(in the rows, 128 means zero)
Rotation paths and how fast each direction turns (degrees each step)
Each turn is a multiple of 5 degrees from 10 to 175, or 0.
Each row of a path follows its step; steps can be skipped.
path 1
step 1: [131 144 124 123 127 134 123 128 130 119 125 130 134 134 136 127 125 141
 135 128 131 134 126 129 121 126 131 129 139 127 122 130 129 127 132 128]
step 2: [128 138 131 124 130 139 121 127 134 130 120 129 125 134 129 136 128 125
 127 128 132 131 134 128 137 125 130 129 120 121 120 123 127 119 121 136]
step 3: [123 137 114 124 119 131 126 125 135 126 131 122 131 127 126 136 133 136
 126 120 133 121 123 128 135 131 120 127 124 124 130 129 129 135 124 129]
step 5: [135 115 127 130 129 119 125 124 130 118 132 120 129 122 127 141 138 134
 121 131 126 126 132 131 128 137 126 127 126 126 124 129 125 127 127 124]
step 6: [126 122 134 138 128 127 128 134 128 134 126 121 132 124 127 132 123 135
 128 127 135 135 139 130 116 130 134 128 131 134 125 135 130 138 123 126]
step 7: [123 121 132 134 135 125 121 121 127 120 117 127 133 136 133 128 131 123
 135 128 129 129 124 125 116 136 128 135 129 125 119 122 132 130 128 131]
step 8: [122 129 130 132 130 135 119 125 123 134 115 133 120 124 121 131 129 138
 132 135 137 123 125 128 128 120 126 131 134 124 124 125 131 130 126 123]
step 10: [125 143 123 132 137 128 132 114 132 129 130 130 122 124 126 130 128 137
 120 130 121 126 125 123 127 129 134 123 129 127 132 125 122 123 122 125]
step 11: [131 136 138 131 125 131 126 125 119 126 136 119 135 125 126 138 125 129
 122 135 124 128 122 133 137 133 134 124 124 132 133 132 134 125 121 134]
step 13: [120 123 131 120 123 122 115 136 128 133 126 125 135 134 123 130 124 126
 125 133 121 129 129 129 126 137 135 130 132 134 122 121 127 126 120 122]
step 14: [125 121 129 123 126 129 124 124 129 125 122 128 133 126 120 130 124 121
 113 128 135 124 125 128 120 120 118 137 125 132 118 132 130 130 129 124]
Speeds:
[127 128 125 129 127 127 130 128 128 132 128 126 128 128 127 128 127 127
 130 124 128 132 130 127 128 130 123 127 131 128 129 131 128 130 126 130] | 120
path 2
step 0: [120 133 128 134 121 129 130 137 119 130 130 127 134 129 124 123 139 124
 130 128 116 121 127 124 115 136 130 126 124 130 127 133 128 136 131 121]
step 1: [132 128 124 117 122 139 122 129 131 123 134 132 127 123 131 126 138 128
 130 126 134 140 119 124 126 138 129 125 128 128 123 138 126 126 136 126]
step 2: [124 123 126 125 137 131 133 139 129 121 130 122 124 134 125 126 118 128
 134 117 131 132 122 131 131 132 121 138 133 136 134 128 123 125 130 133]
step 4: [130 119 131 124 122 134 120 120 130 134 134 131 132 123 123 128 130 124
 130 141 134 127 129 127 136 121 127 133 131 119 124 125 124 117 132 134]
step 5: [132 120 132 129 133 128 138 128 121 132 126 131 132 135 124 139 120 125
 126 132 117 127 120 131 124 123 118 132 122 122 133 121 129 134 132 137]
step 7: [118 132 117 121 130 143 121 131 124 134 125 136 123 127 127 129 127 141
 133 132 128 125 133 126 132 133 132 124 129 129 129 130 124 123 137 125]
step 8: [130 128 121 125 122 121 133 137 128 133 128 128 119 130 119 134 121 139
 123 120 133 130 118 123 135 134 122 127 123 130 129 129 134 137 126 125]
step 10: [127 128 128 127 125 132 123 124 117 138 137 127 120 127 129 123 129 119
 133 138 129 124 129 143 131 127 135 134 134 129 134 127 122 136 128 128]
step 12: [120 127 134 133 136 139 122 130 130 119 123 132 136 125 129 119 129 130
 125 127 121 129 127 124 118 129 130 131 133 130 130 129 138 126 125 143]
step 13: [129 132 126 127 130 132 121 121 123 133 127 131 122 125 134 116 127 130
 132 124 119 130 126 123 137 127 120 123 121 130 142 141 126 129 132 128]
step 14: [125 123 129 128 116 121 125 129 128 125 121 128 122 128 134 139 122 130
 125 122 132 127 128 119 136 131 114 123 135 127 126 130 125 114 129 127]
Speeds:
[127 131 127 128 127 132 128 125 128 127 130 131 127 125 124 129 126 125
 128 126 130 130 130 131 129 126 127 127 127 125 129 130 128 128 129 126] | 120
[129 126 126 129 132 128 130 127 129 130 128 127 125 128 134 130 127 124
 130 126 126 129 128 130 129 128 128 126 129 129 128 130 127 127 127 129] | 95
[126 127 125 130 130 127 127 129 130 131 128 127 128 124 126 126 126 129
 127 127 129 128 129 125 132 126 126 129 127 129 127 131 128 127 124 129] | 70
[127 124 131 126 128 129 129 126 128 126 129 129 131 127 130 125 127 126
 126 128 128 126 128 129 129 130 123 131 128 130 129 130 129 126 129 126] | 35
